In the rows, zero is written as 128.
Y: several groups of rows, each row roughly a mix of its group's hidden directions; some rows fit no group
Y (153 x 11)
[[106 183 118 172 143  91 110 113 121 124  82]
 [111 158 145 170 154  89 124 177 128 170 143]
 [119 130 153 132 133  68 128 166 109 168 174]
 [ 77  75 105 181 118 144 139 138 112 140 137]
 [ 93 111  83 107 150 152 167 158 153  92 148]
 [121 132  94 126 172  95  92  81  95 136 157]
 [101 143 169 139 116 149  80 125 132  82  83]
 [118  77 168  81 120 183 124 123 139 121 126]
 [ 92 126 163 168 133  93 132 186 140 143 103]
 [ 76 139 184 159 102 154 138 146 155 108 133]
 [165 133 138 132  46 114 132 132 156 141 108]
 [136 140  97 115 112 150 127  80 191 104  99]
 [141  99 121 154 129 153 115 121 185  90  78]
 [106  61 172 104 134 109 104 155 148 112 125]
 [ 88 122 124  99 157  78 128 163 137 138 179]
 [163 153 120 115  60 137 181 132 140 122 129]
 [110 148 132 118  92  75 151 122  66 131 109]
 [122 132 152  79  80 145 172 133 105 122 168]
 [121 126 130 139 192 106 131 127 168 144  71]
 [138 128  70 112 142 172  84 148 133  88 120]
 [119 136 188 144 111 115 134 156  71 116 162]
 [156 174 113 137  90 138  86 158 121 177 133]
 [158 182 134 142 113 123  91 125 142 154  71]
 [ 87 119  96 109 181  97 113 175 125 106 132]
 [163 129 151  57 153 131 107  96 116 106 112]
 [114 190 111 175 115 140 127 126 148 146  81]
 [113 119 163 104 112  88 185 156 166 142 141]
 [125 141  99  65 109 117 167 112  79 113 126]
 [109  81 136 191 113 155 110 148 148 132  95]
 [164 100 120  97 139 114 170 136  69  97 130]
 [104 125  79 125 124 178  94  90 161 145 148]
 [140 142 126 116  60 100 130 104  77 117 104]
 [103 123  69 140 156 124  96  74 103 140 123]
 [120 161 182 118  93 128 115 133 144 105  70]
 [117 101 170 166 111 128 118 137 178  84  99]
 [107 117 150 151 104 126  99 170 101 161 185]
 [113 134 109 177 155 135 100 185 158 150 152]
 [157 138 168 122  75 149 147 153 103  93  94]
 [123 155 109 115 162 179 100  67 141 138 124]
 [116 116  94 151 122 170 101  89  82  97 153]
 [155 160 116 147 137 184 157 147  82 153 150]
 [175 150 117 152  91 166 145  84 112 124  95]
 [129 134 159 149 136 148 111 107  60 110 175]
 [123 117 151  79 165  74  91 145 138 107 114]
 [123 199 132  81 115 111 119 158 120 158 135]
 [111  96 158 152 118 113 156 190  83 138 128]
 [134 151 146 147  80 165 128 107 159  87  86]
 [190 149 116 127 149 100  97  92 104 151 155]
 [139 120  59 165 147 102 125 119 161  97 112]
 [171 131 144 102  73 119 144 138 141 186 120]
 [174 164 104 169 152 111 120 179 142 125 147]
 [196 142  95 102 157  95 123 154 152 123 132]
 [ 75 107 172 138 122 158 104 170 103 106 138]
 [148 178 152 166  97 156 149 167 149 155 128]
 [178 141 192 136 121 115 123 104 148 169 122]
 [167 126 140 142 153 116  82 171 128  75 107]
 [143 115 125 128 189  89 109 135 119 170 172]
 [135 145 149 159 102 142 182 116 141 186 152]
 [141  97 121 139  82 162 101 135 163  77 101]
 [122  72 122  98 159 186 118 104 118 130 151]
 [138 118 169 145 176 109  79 127 164 105 100]
 [129 131 134 101 171 158  94 138  80  82 150]
 [123  91  96 146 114  99 149  79 169 103  97]
 [129 132 175 115 113 137 182 140  93  96 171]
 [107 167 150  93 150 111 184  88 117 106 129]
 [126 123 103 128 156 171  96  86  79  94 137]
 [145 207 119 142 146 126 109 115 162 158 140]
 [180 138  84  83 149  94 107 114 108 142 112]
 [167  95  80 154  90 129 128  89 142 109 102]
 [134  44 132 155 128 140 115 148 113 118 158]
 [169 171 101 158 119 132 158 167 165 145 151]
 [169 149 107 127 100 112  88 131  77 172 136]
 [115 158  90 153 173 108 124  90 133 174 102]
 [132 102 156 145 102 130 185  88 145 166 155]
 [147 110  85 147 137  84 158 100 182 127 109]
 [161  82 100 130  99 153 170 160 153  98 131]
 [146 117 144 173  66 160  91 123 135 104 115]
 [ 75 162 166 129  98 125 123 176 112 158 135]
 [118 123 114 173 136 136 121 150 135 180  65]
 [146 103  57 136 113 118 125 170 136  89 119]
 [107  99 168 139 106 146 110 143 164  75 166]
 [113  98 175 145  65 109 115 134 134 133  89]
 [111 134 129 144 171 142  82  92  83 168 119]
 [110  56 132 115 104  93 155 146  95 119 144]
 [108 126 135  88 143 132 129 142  70  77 164]
 [ 73  97 119 166 127 102 142 126 129 112  72]
 [131 189 116 165 139  92 101 120 145 111  86]
 [141 163  96 117 176 113 125 163 135 140 185]
 [162 170 120 100  84 172 160 103 143 137 141]
 [125  85 191  95 157 104 127 124 147 107 155]
 [ 74 113 113  91 147 122 111  80  84 121 122]
 [157 130 135 156 160 134 126 190  84 140 163]
 [158 137 119 111 139 104  97 130 206 123 154]
 [150 131 209 100 117  92 114 134 120 141 122]
 [107 123 143 151 110  70 109 137 149 180  91]
 [167 160 118 144 131 119 164 181 157 163 153]
 [131 100 145  78 153 135 161  96 177 124 161]
 [188 149 118 152 105 123  73 109 118 148 103]
 [111  85  97 159 101 146 146 138  74 164 119]
 [135 108 157  93 168 110  72 118 128  84 114]
 [139 135  65  83 153 110 135 129  89 150 153]
 [ 88 155 163 152  95 134 119 170 107 170 152]
 [ 90 100 116 168 123  76 160 157  96 139 121]
 [135 129 163 169 105 102 143 139 173 181 108]
 [167 132 146 152  68 129 117 108 146 149  79]
 [146 132 100  95 158 106 162 155 114 168 178]
 [118 182 171 161 118 139 158 153 161 161 126]
 [126 177 101 107 113 115 128  54 134 146 139]
 [127 115 102 148 188 156  85 119 168 109 111]
 [126 131 106 111 130 105 100 138 157  59  84]
 [121 136 133 118  69 113 169 127 191 136 116]
 [173 154 145 135  81 108 153 178 109 103 120]
 [ 99 104 153  96 185 122 156 140 167 131  96]
 [145  93 131 108 103  86 150 152  82 131 176]
 [ 88 109 154 157 172  98  86 152 120 119  96]
 [101 132 123 109 101 126 130 148 119 124  42]
 [ 98  98  99 109 161 118  85  87  92 109 108]
 [150  86 126 154 119 129  77 132 152 107  72]
 [ 70 123 168 159 105 145 134 171 127 146 158]
 [ 83  77 151 177 113 154 147 142 119 125 154]
 [123 142  89 119  74 113 136 126  77 101 166]
 [160 157 128  71 172 107  94 136 112 123 156]
 [193 166 125  84 133 107 119 101 148 115 109]
 [127 158 138  93  44 122 111 131 135 141 125]
 [162 117 122 147 115 174  71 121 155 121  85]
 [110 137  97 139 168 113 155 148 166 159  74]
 [125  92 124 134 141 104 110 148  82 164 188]
 [152  84 112  97 115 105  91 137  92 109 175]
 [ 96 128  66 162 160 159 123 141 120 116 165]
 [ 64 135 152 115 176 104 150 151 132 150 151]
 [177 126 174  84 130 141 154 120 175 126 114]
 [140 136 173 168  96 103 154 127 153 175  99]
 [168 192 170 108 108 144 119 101 135 133 108]
 [159 141 104 123 121 126  69 167 159 150  88]
 [150 140 143  96  57 120 176 134 127 137 148]
 [164 116 169 123  81 121 107  86 148 147  90]
 [136 104 137 145 107 159  60  92 109 114  99]
 [174 104 102 106 119  88 171 117 173 114 139]
 [173 164 104 140  77  99 167 147 115 110 130]
 [ 88 126 176 143 119 143 173  95 135  80 127]
 [ 98 142 163 165  64 149 113 149 112 135 104]
 [131 152 146 107 104 154 139 110 176  62 118]
 [154 172 136 145  69 156 116 101 131 111  91]
 [ 95 103 155 185  76 161 125 141 114 130 123]
 [170 147 192 114  93 143 155 143 149 133 153]
 [131 144 136 150  86  92 182 151 160 164 115]
 [ 62 108 163 157 124 157  98 141 107 109 115]
 [116 133 143 185 127 140 147 141 123 146  56]
 [145 196  87 158 129  88 124 104 125 126 120]
 [131  98  66 162  75 151 139 134 112 116 122]
 [ 51 120 119 152 162 121 147 145 118 159 143]
 [176 162  96 118 157 178 130 114 106 101 152]
 [110 123 136  60 159  93 177 130 141 123 119]]
the one row of each list that fits no group (the others fit one group, some only roughly)
- z_638: [161 126 110  73 168 132  86 113 153 133  95]
- z_680: [139 124 182 154 124  87  98  87  89 128 146]
- z_898: [129 109  94 138  99 178 156 126 184 114 103]
- z_926: [136 171  74  99 136 170 110  89 114 144 123]
- z_903: [116  52 106 163 156 146 127 145 151 139 138]
- z_927: [115 205 123 123 116 138 155 139 123 178 136]
- z_971: [124 173  89 149  95 116 155  85 128 115  85]
- z_750: [132 119 152 160 122 107 183 132 189 149 149]
- z_234: [118 117 176 148 135 101  79 145 122 126  71]
- z_244: [116 145 186 136 159  94  94 165 118 157 144]
- z_598: [157 142 135 188 101 153  96  85 114 151 121]
  z_926
- z_964: [127  77 173 114 140 134 123 172  83 144 152]
- z_47: [181 121 109 165 112 120 130 169 178 106 114]
- z_886: [ 71 166 136 128 167 114 114  87 129 144  92]
- z_449: [167 182 146 133 125 111  91 124 122 157 178]
- z_346: [117 144  62 118 115 162 114  89 154 122  93]
- z_306: [171 114 132 105 150  77  67 116 121 129 138]
- z_42: [ 54 133 126 105 153  95 143  89 125 128 115]
- z_650: [144 136 114 159 138  90 145 169  67 142 159]
- z_937: [146 111  51 140 117 134 160  96 138 101 123]
- z_38: [159 174 117 158 186 112 140 127 116 168 140]
- z_204: [139  96  92 118 103 142 163 105  88 166 169]
- z_763: [ 73 160 112 106 175 115 133 129  95 168 131]
- z_46: [166 125  60 140 100 129 171 109 129 116 149]
  z_346
- z_12: [129 160  82 133 100 100 133  64 101 125 112]
- z_609: [180  74 130 141 117 151  80 125 100 112 126]
- z_389: [113 154 190 118 149  74 103 112 104 130 115]
- z_113: [ 69 171  96  96 166 102 131 129 121 129 110]
- z_529: [179 130 149 109 153 110  93  97 160  96 162]
- z_305: [133 177 122 183 158 138 118 173 153 147 113]
- z_582: [125 112 134 151  83 129  99 135 179 149  74]
- z_668: [112 107  91 162  66 152 115 156 157 111 119]
- z_823: [107 145 178 151  96  82 131 174 113 130 105]
- z_166: [105 166 175 166 105 100 157 137 164 126 103]
- z_641: [105 146 138 167 106 115 145 121 182 100  77]
- z_67: [124 150 122  77 130  94 116 175 110 162 169]
- z_55: [156 141 132 154 103 111 107  97  61 163 140]
- z_146: [114 139 121 154 130 104 194 114 143 175  93]
  z_166
- z_675: [158 115  81  82 158 130 116 150 177 108 135]
- z_209: [156 123  99  92 145 125 105 136 179  98  79]
- z_796: [101  97 164 135 112 119 137  62 158 106 102]
- z_248: [156 160 162  88 100  80 105 128 167 120 135]
- z_223: [ 71 160 132 150 152 102 152 102 161 154 102]
- z_409: [115 128 127  89 110  87 103  59 105 117 120]
- z_247: [ 83 171 151 147  74 153 160 136 137 125 113]
- z_559: [139 124 190 142 107 156  86 147 138  85 109]
- z_382: [153 159 140 173  91  92 162 126 120 167 151]
- z_594: [117 110 112 132 127  83 104  97 107  73  83]
- z_80: [134 112  71 121 151 119 127  77  92 168 136]
- z_953: [122 152  98 195 106 151 150 151 104 121 162]
- z_738: [108 127 114 156 164 141 105  79 189 112 117]
  z_738
- z_335: [102 175  89 138 112 135 166 104 115 180 123]
- z_760: [153 147 140 155 164 115 115 197 167 131 130]
- z_843: [ 94 139 121 157 130 184 168 131 146 178 136]
- z_442: [102 127 143 147 188 151 172 166 113 106 110]
- z_931: [176 139 113 103  64 124 104  96 150 129 146]
- z_238: [119 169 116 178 155 130 142 166 105 132 178]
- z_915: [122 103  58 110 132  89 167 142 146 114 138]
- z_694: [165 133 154 144  96 181  88 120  89 151 128]
- z_7: [129 188 147 135 139 114 154  79 137 175 120]
- z_87: [151  84 129 148  62 116 146 118 123 160  98]
  z_87
- z_385: [189 139 142 103  90 146 156 141 171 124 103]
- z_17: [114 135 150 147 132 135 150 165  52 159 132]
- z_540: [105  89 152 125 100 129 162  81 138 112 178]
- z_852: [127 146 101 117 119 145 112 137  61  78  99]
- z_150: [134  73 146 107 106 150 168 134 109  73 134]
- z_816: [152 131 184  84 178 114 120 150 146 124 152]
- z_133: [139 106 153  62 113 102 118 140 167 114  92]
- z_345: [156 201 140 123 134 125 145  77 139 126 108]
- z_904: [189 125 134 162 128 154 102  91 118 172 120]
- z_664: [ 89 152 182 108 135 136 165 144 126 163 164]
- z_2: [143 137 201 117 127 101 127 143  75 123 143]
  z_150
- z_814: [169 143 136 120 127 143  88  79  85 112  90]
- z_153: [144 149 134 179  98 124 122  81 102 165  94]
- z_83: [112  74  92 114 141 119  69 148 117 106 145]
- z_317: [ 84 165 176 100 159 105 112 159 150 114 123]
- z_790: [121 141 116  98 134 107 140 164 116 101 204]
- z_880: [124 142 117 141 150  99 174 111 121 154 198]
- z_951: [ 88  98 124 153 137  99  60 117 106 143 109]
- z_413: [ 94 140 103 169 115 121 154 189 125 121 166]
- z_829: [ 86  87 117 102  86 136 113 153 149  81 116]
- z_483: [176 162 103 132 137 122  91 106 131  73 102]
  z_83
- z_503: [ 61 130 137 112 119 143 144 105 176  96 103]
- z_377: [126 171 106 155 155  92 125 140 168 172 160]
- z_397: [135 133  95 190 178 162 127 155 143 139 131]
- z_889: [105 123 145 137  70  88 180 142 131 132  97]
- z_313: [ 94 153 140 149 125 110 126 155  84 194 124]
- z_734: [133 213 145 105 114 117 143 106 109 144 138]
- z_628: [117  76 136 146 137 155 127 161 173  95  90]
- z_435: [127 173 141 117 149  98 131  73 170 121  93]
- z_617: [106  98 125 157 181 190 117 140 139 123 105]
- z_498: [154 146  94  88 104 134 154 101 140  88  81]
- z_962: [ 91 141  92 155 123  87 133 181 147 158 153]
- z_360: [103 143 173 127 146 141 143 108 178  71 119]
- z_741: [161  69  77 131 123 156 129 124 146  98 151]
- z_272: [117 146 144 126 138 148 129 130 203  84  97]
- z_322: [ 77 160 130 108 170  86 154 143 163 126 118]
  z_503
- z_800: [ 95 187 135 112 145 118 119  72 136 138  95]
- z_213: [111 154 113 144 101 161 153  93 105 100  70]
- z_20: [147  89 186 118 130  98  98  97  92 132 109]
- z_700: [ 89  63 108 130 129 156 137 169 151 104 139]
- z_69: [113 168 160 149 162 105 159  90 115 161  93]
- z_592: [167 126 107  70 146 114 126  98 143  74 130]
- z_977: [108  75 107 156 163 142 145 162 131 158 169]
- z_621: [165  90  93 112 161  88 139  88 140 158 139]
- z_214: [110 116 128 135 118 147 120 161 173 105  57]
- z_618: [109 138  89 160 120 115 177 111 165 171 154]
- z_652: [105 145  96 140 129 125 150 142  55  96 156]
  z_20
- z_476: [ 98 103 112 163  66 143 106 158 123 102 103]
- z_376: [ 88 102 181 126 121 169 145 155 103 161 112]
- z_168: [178  88 114 164  87 161 105 120 100 119 129]
- z_237: [142 142 110 119 132 136 150  87  93 197 156]
- z_828: [163 116 171 144 111 119 122 113 191  92 110]
- z_716: [119 152  73 110 139 104 156 191 145 127 135]
- z_958: [140 140  99 185 106 134 103 155 120 138 187]
- z_987: [120 154 173 135 131 118  96 147 143 135 200]
- z_876: [148  74 119  89 138 163 128 106  84 117 160]
- z_433: [ 86 152 189 118 122 167 126 127 138 165 103]
- z_95: [100 161 109 111 135 148  79 138  83  85 149]
  z_95
